The rows below come in pairs that one turn or mirror swaps. Which row does each named row swap with?
J_352: [ 0.03  0.41  0.55 -0.14  0.25 -0.67 -1.19 -0.30 -0.30 -2.68 -1.30 -0.21
  0.57  1.33  0.28 -0.23  1.57 -2.05 -1.18  0.37 -0.07  0.99 -0.58 -0.07
  0.30 -1.88 -0.57 -1.04 -0.22  1.60]
J_371: [ 0.16 -0.73 -0.94 -0.23 -0.06  0.81  0.89 -1.58 -0.59 -1.07  0.03  1.22
  1.88 -0.69  0.52 -1.08  0.08  0.31  0.52 -0.44 -0.21 -1.74  0.02 -1.29
  0.40 -0.53 -0.32  1.92  0.91 -0.10]
J_322: [-0.79  1.10  0.78 -0.61  0.39  0.50  1.90 -1.84 -1.06 -0.16 -0.53  0.75
 -0.87 -1.09 -1.68 -0.04 -0.07  1.53 -1.62 -0.72 -0.44 -0.31  0.92 -0.84
 -0.27 -0.44  0.87 -0.86  1.64  1.80]
J_206: [ 0.29  0.11  0.66 -0.57  0.48  0.73  3.38 -0.13 -0.35 -1.75 -2.61  0.31
  0.63  1.53  0.23 -0.46  1.10 -0.49  1.92  0.64  0.88 -0.77 -0.03 -0.43
  0.25 -1.20 -0.11 -0.19  0.58 -0.96]
J_585: [ 0.62 -0.70 -1.78  0.59  0.35  0.30  2.12 -0.51 -0.20 -1.09 -0.31  0.08
 -0.27 -0.02  0.65  0.55 -1.90  2.17 -1.15  0.46  0.09  0.50 -0.50 -0.53
 -0.56 -0.46 -0.01 -2.24 -2.49  0.15]
J_853: [ 1.37 -0.09 -0.59 -1.87  0.82  0.70 -0.24  0.46 -1.07  1.99  0.01 -0.31
  0.64  1.27 -1.77  1.53 -1.10  0.23 -1.44  0.44  0.25  0.11 -0.39  0.78
  0.66 -1.05 -1.64 -2.66  1.07  0.69]
J_630: [ 0.07  2.04 -0.82  0.26  0.48 -0.03 -0.68  0.07 -0.88 -1.00 -1.01 -1.02
 -0.05  0.37  0.52  1.22 -1.21  0.87 -0.69  0.43  0.33  2.30 -0.91  1.55
 -0.40 -0.54 -0.24  0.30  0.42  1.04]
J_73: [ 0.41 -2.05  0.91 -0.73  0.52 -0.96 -1.15  1.42 -0.88 -0.21  1.41  0.07
 -0.15  0.13  0.62 -0.10  1.01  3.02  1.31  0.78 -0.11  2.31 -0.74 -0.55
  0.00  0.86  0.28 -0.56  0.58 -0.06]
J_473: [ 0.70  0.55  1.02 -0.66  0.40 -0.45 -2.25  1.65 -0.27 -0.03 -0.72  0.04
 -0.06 -0.97 -1.13 -0.31  0.98  2.69  1.77  0.79  0.04  0.31 -0.84 -0.51
  0.16  0.64 -0.40 -1.72  0.95 -0.76]
J_203: [ 0.89 -0.90  0.42 -0.41  1.13  1.10  0.21  0.56 -2.01  2.22  1.53 -0.90
  0.17  0.56  1.21  0.72 -0.10  0.44  0.84  0.97 -1.63  0.92 -2.08 -1.06
 -0.86 -0.20 -0.50 -1.04  1.82  0.83]
J_601: [-0.62  3.29 -1.70 -0.26  0.33  0.49  1.41  0.17  0.12  0.32 -0.62 -0.40
 -0.18 -0.91  0.49  0.28  2.17  0.66 -2.04  0.32  0.08  0.40 -0.74 -0.21
  0.93  1.45  0.15 -1.21 -1.92  0.12]
J_97: [ 0.74 -1.04 -0.56 -0.09  0.54  0.27  4.34 -0.26  0.15  0.74  1.14  0.39
  0.09 -0.95  0.60 -0.68  1.64  1.54  1.47  0.38  0.41 -1.31  0.34  0.29
  0.77 -0.18 -0.27 -0.12  1.49  1.92]
J_722: [-0.13 -0.52  0.64 -1.42  1.28  1.07  1.83 -0.88  0.27  0.85  1.69 -0.95
  0.61  0.47 -0.97 -2.51  0.23  0.82 -0.35  0.03  2.19 -0.58  0.37  1.27
  0.27 -1.57 -0.02 -1.24  0.49  1.60]
J_296: [-0.59 -0.46 -0.42  0.79  0.58  0.07  1.21  0.16  0.34  0.87 -2.68  0.18
  0.60 -2.33  0.57 -0.17  1.84 -0.43 -0.24  2.53  1.95 -1.50 -0.14  0.58
  0.38  0.41  1.54  0.51 -0.72 -0.30]
J_456: [-0.45 -1.02  0.50  0.02  0.37 -0.19 -0.03  1.34  0.24  4.88  0.39 -0.02
  0.16  1.58 -0.03 -0.60  0.73  1.02 -0.74  0.50 -0.24 -0.64 -0.19 -0.33
  0.44 -0.12 -0.11  0.20  1.36 -0.26]
J_900: [ 1.53  0.26 -0.96  0.46  0.19 -0.23 -0.40  1.14 -0.54  2.84  2.00  0.81
 -0.33  0.93  1.27  0.53  0.53  0.63 -2.57  1.11 -0.63 -0.67 -0.84 -0.14
 -0.62 -1.31 -0.19 -0.17  0.08  2.10]
J_408: [ 1.15 -0.53 -0.50 -0.99  0.64  0.49  2.75  1.37  0.25  0.14  0.88  0.33
  0.67 -2.03 -0.80 -1.19  1.44  0.52 -2.54  0.78 -0.16 -0.55 -0.49 -0.28
  0.96 -0.99 -0.58 -0.33 -1.94  2.44]
J_857: [ 0.08 -1.28  0.65 -0.61  0.63 -0.04 -0.79  0.87 -0.63  2.27  2.16 -0.49
  0.31  1.14  0.00  0.45  1.95 -0.27 -3.54  0.70 -0.69 -0.37 -0.79 -1.47
  0.66 -1.08  0.27 -1.09  0.07 -0.03]
J_608: [-1.77 -0.96  1.05 -0.32  0.91 -0.38  2.17  0.40 -0.42 -2.17  1.49  0.00
  0.18  0.10  0.17 -2.03  1.89 -0.34  0.75  0.45  0.04 -0.21 -0.35 -0.84
  0.10  1.40  0.29 -0.47  1.57  0.72]
J_679: [ 0.79  0.74 -0.72  0.00  1.06  0.03  1.66 -0.82  0.46  0.22 -2.54  1.41
  1.65 -0.65  0.41 -0.24  1.02  0.09  0.21  1.40  0.31 -0.47 -1.04 -0.76
  0.94  0.18  0.17  2.56 -0.56 -0.50]
J_694: [ 1.16 -1.98 -0.51  0.54 -0.66  0.08  0.83  0.24  0.88  0.97 -0.23  0.98
  1.58  1.13 -1.11 -0.02  1.89 -0.60 -0.40 -0.68 -0.06  0.29 -1.36 -0.40
  0.65 -0.42  0.77 -3.87 -0.91 -0.15]
J_945: [-1.60  0.75  0.23 -1.48  0.97 -0.30  1.23  0.39 -0.09 -0.75 -0.33  0.27
 -1.53 -0.57 -0.16  0.66  0.22  1.59 -0.97  0.36  1.83 -1.29  1.02  1.53
  1.40 -1.35  0.43  1.77 -0.96  1.19]
J_727: [-0.21 -3.22 -0.32 -0.47  0.41  0.97 -0.68  0.43 -0.39  0.58  0.15  0.24
 -0.01  3.43 -0.30  0.09  0.66 -1.04  0.99  0.59  0.32  0.39 -0.31  0.28
  0.15 -0.73 -0.15 -0.15  1.55 -0.28]
J_231: [-0.17 -1.00  0.11 -0.32 -1.10 -0.46  0.70  1.14  0.50 -0.95 -2.12  0.56
 -1.12 -1.78 -0.80  0.51  2.71  2.29 -1.16 -0.13  1.18 -0.31  0.62  1.47
  0.66  0.90  1.13 -1.20 -0.10  0.52]
J_564: [-0.44 -1.94  0.63 -1.34  0.77 -0.70  3.75  0.58  0.19 -0.28  0.71  0.14
 -0.24 -0.99  0.47 -0.21  3.65 -1.15 -1.79  0.35  0.25 -0.50 -0.70 -0.48
  0.82 -0.22  0.06 -1.23 -0.80 -0.35]
J_471: [-0.25 -1.64  0.36 -0.72  0.53 -1.18  2.75 -0.56 -0.10 -0.04 -0.08 -0.51
  0.11 -0.74  0.31 -0.89  0.02 -1.67  1.66  0.51  0.27 -0.04 -0.61 -0.32
 -0.48 -2.01 -0.38  0.09 -1.77  2.38]
J_205: [ 0.15  3.24  0.14 -0.18  0.87  1.05  1.98 -0.60 -0.78  0.43 -2.18  0.09
 -0.34  0.33 -0.28  0.30 -0.48 -1.13  1.15  0.66 -0.42 -0.66 -0.11 -0.86
 -0.63  0.10  0.22  0.34 -1.17  0.30]
J_494: [ 0.14  1.44 -0.88  0.36  0.55 -2.03 -0.34 -0.39 -0.28  2.68 -0.14  0.22
  0.37  1.91  0.31  0.64  0.81 -1.42 -2.66  0.63 -0.33 -0.57 -0.05  0.01
  0.45 -1.22 -0.05 -0.91 -1.27  1.18]
J_760: [ 0.00 -1.80  0.83 -0.59  0.69  1.31  0.42  0.32 -0.25  3.51 -1.66  0.05
  0.07 -0.56  0.66  0.54  2.81  1.73 -2.66  1.02  0.12  0.61 -0.50 -1.39
 -0.07 -0.97 -0.22 -1.05  0.77  0.56]
J_716: [ 0.78  0.56 -0.36  0.62  0.97 -0.62  1.14 -1.23 -0.42  2.63  0.09 -0.14
 -0.53 -0.95  0.47  0.78  1.48  0.58  3.39  0.49  0.08 -0.26 -0.06  0.14
  0.03 -0.13 -0.30 -0.91 -0.16 -1.65]
J_275: [-0.84  1.18 -0.31 -0.50 -0.03 -1.60  1.73  0.97 -0.19  0.05 -1.83  0.17
 -0.31  3.10 -0.19 -0.23 -0.65 -0.32  0.61  0.25 -0.03 -0.49 -0.68 -0.40
 -0.69  1.02  0.08 -0.33  1.81  1.50]
J_495: [-0.84  1.46  0.10  0.22  0.51 -0.14 -2.38  0.87 -0.79 -1.06 -1.10 -0.29
 -0.07 -0.73  0.38 -0.21  0.13  0.12 -0.35  0.50  0.06 -1.16 -0.52 -1.21
 -0.52  0.55 -0.45 -2.20  2.04 -1.04]
J_162: [-0.61 -0.78 -1.70  1.40  1.17 -0.12  1.18  0.32  0.70 -0.76  1.97  0.06
 -2.12 -0.67  0.27 -0.43  1.69  1.05  0.64  0.78 -0.87  0.18  1.04 -0.25
  0.03  0.06 -0.44  0.76 -1.67  1.50]
J_317: [ 0.26 -1.40  0.85 -0.34  0.36  1.73 -2.42  0.89 -0.22  1.22 -2.79 -0.20
  0.08  1.29  1.40 -0.97  1.95  1.72 -0.82  0.50  0.55  0.39 -0.46 -0.09
  0.07 -0.26 -0.66 -1.78 -0.78  0.27]
J_969: [-0.27  0.94  0.03 -0.08  1.05  1.97 -0.74 -1.29 -1.15 -0.55 -2.23 -0.55
  0.76  0.54  0.40  1.16  1.13 -0.99 -2.11  0.32 -0.77  1.31 -0.67 -0.80
 -0.42  0.05 -0.33 -0.50 -0.30 -1.23]
J_688: [ 0.82 -0.58 -0.58 -1.07  0.28 -2.08  1.49 -0.08  0.00 -1.27  1.38  0.74
 -0.15 -0.70  0.46 -0.51  1.21 -1.92 -0.60 -0.14 -0.55 -0.71 -0.51 -0.21
  0.33  1.75  0.71 -1.08 -0.06  2.72]
J_903: [ 0.26  1.85  1.44  0.40  0.37 -0.86 -0.57  0.55  0.00  0.00 -1.46 -0.72
 -0.20 -0.07  0.16 -0.89  1.33 -3.01 -0.87  0.23 -0.38 -1.16 -0.83 -0.44
 -0.40 -1.76 -0.28 -1.52 -0.83  1.43]
J_520: [-0.43  0.86  0.06 -1.00  0.16  0.59  0.99  0.06  0.05 -0.69 -0.78  0.40
  0.05 -0.64 -1.61 -1.46  1.97  1.40 -1.10 -0.38  0.61 -0.71 -0.14 -0.60
  2.53 -0.28  2.71  0.58  0.84 -0.43]
J_588: [-0.93 -0.78  0.59 -0.06  0.51 -0.59  1.98 -1.45 -0.11 -0.06  0.25  0.16
 -0.39 -0.53 -0.82  0.04 -0.63  1.09 -1.29  0.42  1.55 -0.70  1.56  1.69
 -0.07 -2.31 -1.01 -0.67 -0.21  2.49]
J_771: [-0.25  0.21  0.82 -1.39 -1.77  1.48 -0.04  1.55 -1.17 -0.24 -2.77  0.67
  1.16  0.95 -0.14 -0.04  0.79  0.65 -0.74  0.92  1.67  0.58 -1.08  1.74
 -0.15 -0.29  0.21 -2.32  0.39  0.62]
J_896: [ 1.45 -0.94 -0.98 -1.21 -0.11 -1.11  0.17  1.33 -0.92  1.45  1.85 -0.69
 -1.01  1.91  0.56  1.46  1.04  0.74  0.55  1.04 -0.30 -1.59  0.75 -1.97
  0.44 -0.68 -0.76 -2.21  0.39 -0.94]
J_933: [ 0.23  0.25  0.43 -0.91  0.46  0.87  4.11 -0.65  0.36 -1.11 -0.87 -0.07
  0.13 -1.94 -0.08 -0.32  0.17  1.37 -2.17  0.13  0.12 -0.02 -0.02  0.59
 -0.25  0.88 -0.44 -0.52  0.88  1.34]
J_478: [ 0.35  0.70 -0.06  0.37  0.72 -1.49  0.02  2.59 -0.16  1.11 -0.74 -0.62
 -2.29 -0.58  0.73  1.57  1.82  1.11  1.28  0.70 -1.43  0.69 -1.79 -1.03
 -0.20  0.57  0.43 -1.37 -0.84 -0.43]
J_428: [ 0.45 -0.29  1.04 -1.36 -0.65 -0.03  0.30  3.79  0.54  1.37 -2.10 -0.18
 -0.79  0.21  0.68 -0.78  2.44  1.75  0.68  0.31  0.94 -1.10 -0.91 -0.89
  0.07  0.43 -0.38 -1.76 -0.06 -0.17]
J_551: [ 0.08 -0.22  0.57 -0.61  0.36 -0.63  0.70 -0.20 -2.26 -0.17  0.03  0.31
 -1.65  0.43  0.18  3.05 -0.67  0.01 -0.63  1.24 -0.60  0.59  0.23  0.95
 -1.36 -1.17 -1.36 -2.61  0.63 -0.13]
J_292: [-0.07  0.78 -0.12  0.78  0.67  0.84 -1.97  0.23 -0.33  1.60 -2.82  0.17
 -0.26 -0.61  0.89  0.97  0.83  1.81 -0.70  1.05 -0.09  1.60 -0.62  0.15
  0.26 -2.24 -1.20 -0.36  0.35  0.46]
J_804: [ 1.51 -0.35  1.19 -0.42  0.06  1.36  0.12  0.82 -0.42  2.42 -0.51 -0.39
  0.65 -0.25 -0.38  1.84  1.91  0.24 -2.03  1.31 -1.22  1.03 -1.02  0.18
 -0.64  0.67 -0.35 -2.65  1.61 -0.15]
J_772: [ 0.51 -0.54 -1.14 -0.97  0.76 -1.30  0.18  0.65  0.21 -0.43 -0.56 -1.49
 -1.70  0.60  0.08  1.41  2.13  1.50 -1.47  2.20  1.82  0.03  0.81  0.93
  1.77  0.03  1.46 -0.81 -1.62 -0.34]
J_788: [ 0.67  0.26  0.14 -1.25  0.49 -0.78  0.96  1.45 -0.16  0.70 -1.59 -1.91
 -1.85  0.58  0.57  0.17  0.18  1.18 -1.43  1.87  2.37 -2.48  0.80  0.36
  0.66 -0.52  0.80 -1.20 -0.87 -0.92]
J_129: [ 0.76 -0.20 -0.71  0.64  0.99 -0.48  2.01 -2.18  0.06 -0.08  0.12  1.76
  1.68  0.91  0.63  0.53  1.93 -0.03  1.31  0.67  0.11  1.20  0.67 -0.22
  0.90  0.12 -0.45  1.61  0.26  0.27]
J_193: [-0.13 -2.38  1.49  0.14  0.38  1.45  2.22 -1.52 -0.27 -0.97  0.98 -0.31
  0.29 -1.95 -0.52  0.24  0.88  0.67  0.84  0.29  0.33 -0.34 -0.11 -0.54
 -0.04  0.02  0.12 -1.63 -2.35 -0.27]
J_248: [ 0.75 -1.31  0.79 -0.71 -0.76 -0.54  1.28  1.27 -1.34 -0.73 -0.25  1.09
  0.13 -0.37  2.18 -1.55  0.24  0.80  1.44 -0.15 -0.40 -0.98 -1.89 -1.56
 -0.57 -0.56  0.19  0.63  0.84 -0.82]
J_284: [-0.15  0.81 -0.80  0.15  0.72  0.53  3.29  1.15 -0.50 -0.88 -0.39 -0.25
  0.77  0.79  0.56  0.68  2.38 -0.83 -0.91  0.61 -0.51 -2.64 -0.02 -1.04
 -0.03 -0.29 -0.30 -0.83  0.95 -2.01]
J_928: [ 0.71 -1.05 -1.58 -0.43  1.57 -0.30  1.82 -1.66  1.17 -0.48  0.62 -0.03
 -0.25  0.24 -0.65 -0.91  0.44  0.84 -1.01 -0.28  1.95 -0.91  1.66 -0.80
  1.51 -0.75  0.85 -0.08 -1.69  1.11]
J_417: [-0.25  0.39  0.54  0.53  0.99  0.64  1.67  2.07  0.22  1.36 -0.56 -1.60
 -0.12  0.64  0.40 -1.20  3.07  1.22  0.96  3.41  0.06  0.25  0.36 -1.10
 -0.91  0.29 -0.01 -1.22 -1.69  0.56]
J_378: [ 0.98  0.03 -0.23 -0.18 -0.44  0.67  0.83  1.72  0.81 -0.30 -0.02 -0.60
  1.52  0.23 -0.06 -0.83  4.50  0.86 -1.05  0.84  1.53  0.43 -0.06  0.77
  1.89 -0.14  1.13 -0.28  0.32 -0.31]
J_384: [-1.43 -0.83  0.88  0.19  0.75 -0.71  1.01  2.31 -0.81  0.55 -1.41 -1.31
 -1.05 -1.51 -0.15  1.35  0.21 -0.04  1.02  0.76 -0.05  0.13 -1.86  1.76
 -1.86 -0.53  0.01 -1.99 -0.16  0.45]
J_607: [ 1.60 -2.01 -0.23 -1.48  1.27  0.82  0.21 -0.23 -1.09  0.80  0.08 -1.09
  0.34  0.87  1.82  1.11  0.65  0.29  0.09  3.12  1.30  0.11  1.03  0.39
 -0.61  0.05 -1.58 -2.55 -0.46  0.04]
J_671: [ 0.03  1.88 -0.78  0.27  0.49  0.30  0.69 -1.55 -0.11 -0.55 -1.39  0.98
 -1.00  0.17 -0.84 -0.68  0.77  0.75 -0.70 -0.68 -0.30 -1.14  0.77  0.23
  1.09  1.43  2.07  0.30 -1.39  1.30]
J_703: [ 1.35 -1.70 -0.31 -0.24 -0.28 -0.87  2.48  0.26 -0.14 -1.30  0.97  1.60
  0.97 -0.42  1.37 -1.23  0.66 -0.46  0.02 -0.76 -0.75 -0.77 -0.35 -2.29
  0.03 -1.11 -1.50 -1.02  0.56  0.41]
J_183: [-0.75  0.69  1.53 -0.80  0.85  1.01 -2.48  1.43 -0.53  1.27  0.22  0.12
  0.35  1.10  0.02  0.85  2.90 -0.97 -1.23  0.38 -0.16 -0.23 -0.46 -0.25
  1.02 -2.13 -0.84 -0.44  0.05  0.02]
J_124: [-0.28 -1.14 -0.53  1.33  1.05 -0.46  0.40  0.29 -0.97  2.18 -0.25  0.34
 -0.70  1.00  1.77  2.61  1.18  0.39  0.58  3.15 -0.04  0.69  0.13  0.66
 -0.80  0.79 -0.95 -0.24  0.84  0.20]
J_362: [ 1.06 -1.30 -0.14 -0.88  0.26 -1.19 -0.30  1.83 -0.13  0.90 -0.38 -0.53
  0.09  3.91  0.32  1.54  0.74 -0.88 -0.06  0.48 -0.49 -1.19  0.12 -0.16
 -1.08  0.68 -0.16 -1.46  0.87  0.79]
J_423: [ 0.31 -1.83 -0.43  0.07  0.32 -0.01 -2.17  0.39 -0.11  2.72  0.51 -0.48
  0.02 -2.06 -0.12  0.77  1.18  2.11  1.76  0.66  0.03  0.06 -0.67  0.07
  0.03  0.15 -0.14 -0.65 -0.06 -0.33]
J_368: [ 1.35 -2.07 -0.35 -0.48  0.98 -0.54  1.24 -0.44 -0.97  2.73  1.06 -0.59
 -0.73 -0.77 -0.46  1.80 -0.60  0.54  1.86  1.49  0.26  0.91 -0.21  0.11
 -0.13 -0.22  0.43 -2.04 -0.87 -0.73]
J_686: [-1.22  0.81  1.24  0.84  0.45  0.75  1.79 -0.06 -0.37  0.74  0.80  0.36
  0.04 -0.51 -0.40 -2.58 -0.68  1.57  0.04  0.64 -0.71 -0.85  1.31 -0.30
 -0.76 -1.31 -0.67  0.81  0.08  1.62]
J_999: [-0.70 -0.75  1.31 -1.43  0.07 -0.61  0.65  0.99 -0.63 -0.64  0.33 -1.01
  0.06  0.67 -0.47 -2.55  0.42  1.76 -1.57  1.28  2.03 -0.81  1.03  0.58
  0.15 -1.81  0.37 -2.04 -1.53  0.98]
J_147: [ 0.81 -2.25 -0.41  0.34 -0.78 -0.67  0.23 -0.30 -0.07  0.87 -0.03  1.47
 -0.10  0.72  1.18  2.99  0.04  0.20 -0.86 -1.15 -0.67 -0.95 -1.19 -1.00
  0.22  0.70 -1.33 -1.45  0.46 -0.51]
J_704: [-0.13 -0.47  0.15 -0.25  1.89 -0.27  2.71  0.42  0.73 -1.09  0.39 -1.80
 -0.28  0.10  0.34 -0.95  1.33  0.08  0.74  1.29 -0.08 -0.65  1.24 -0.11
 -1.42  0.23 -0.29 -0.44 -2.82  2.08]
J_301: [ 1.47 -2.05  0.16  0.38  0.31 -0.06 -3.04  0.83 -0.46  1.06  0.29  0.36
  0.07  1.23 -0.03  0.41  0.21  0.11 -0.98  0.45 -0.10  0.87 -0.45 -1.16
 -0.53 -1.87  0.03 -1.90 -0.64  1.71]

J_384 pairs with J_284
J_471 pairs with J_896
J_671 pairs with J_317
J_183 pairs with J_945
J_804 pairs with J_933
J_124 pairs with J_608
J_275 pairs with J_417
J_428 pairs with J_205
J_203 pairs with J_97
J_722 pairs with J_900
J_478 pairs with J_206
J_703 pairs with J_368
J_788 pairs with J_903
J_231 pairs with J_969
J_601 pairs with J_771
J_473 pairs with J_679
J_727 pairs with J_162
J_630 pairs with J_378
J_520 pairs with J_292
J_585 pairs with J_694
J_193 pairs with J_147
J_301 pairs with J_928
J_704 pairs with J_362
J_588 pairs with J_857
J_322 pairs with J_760

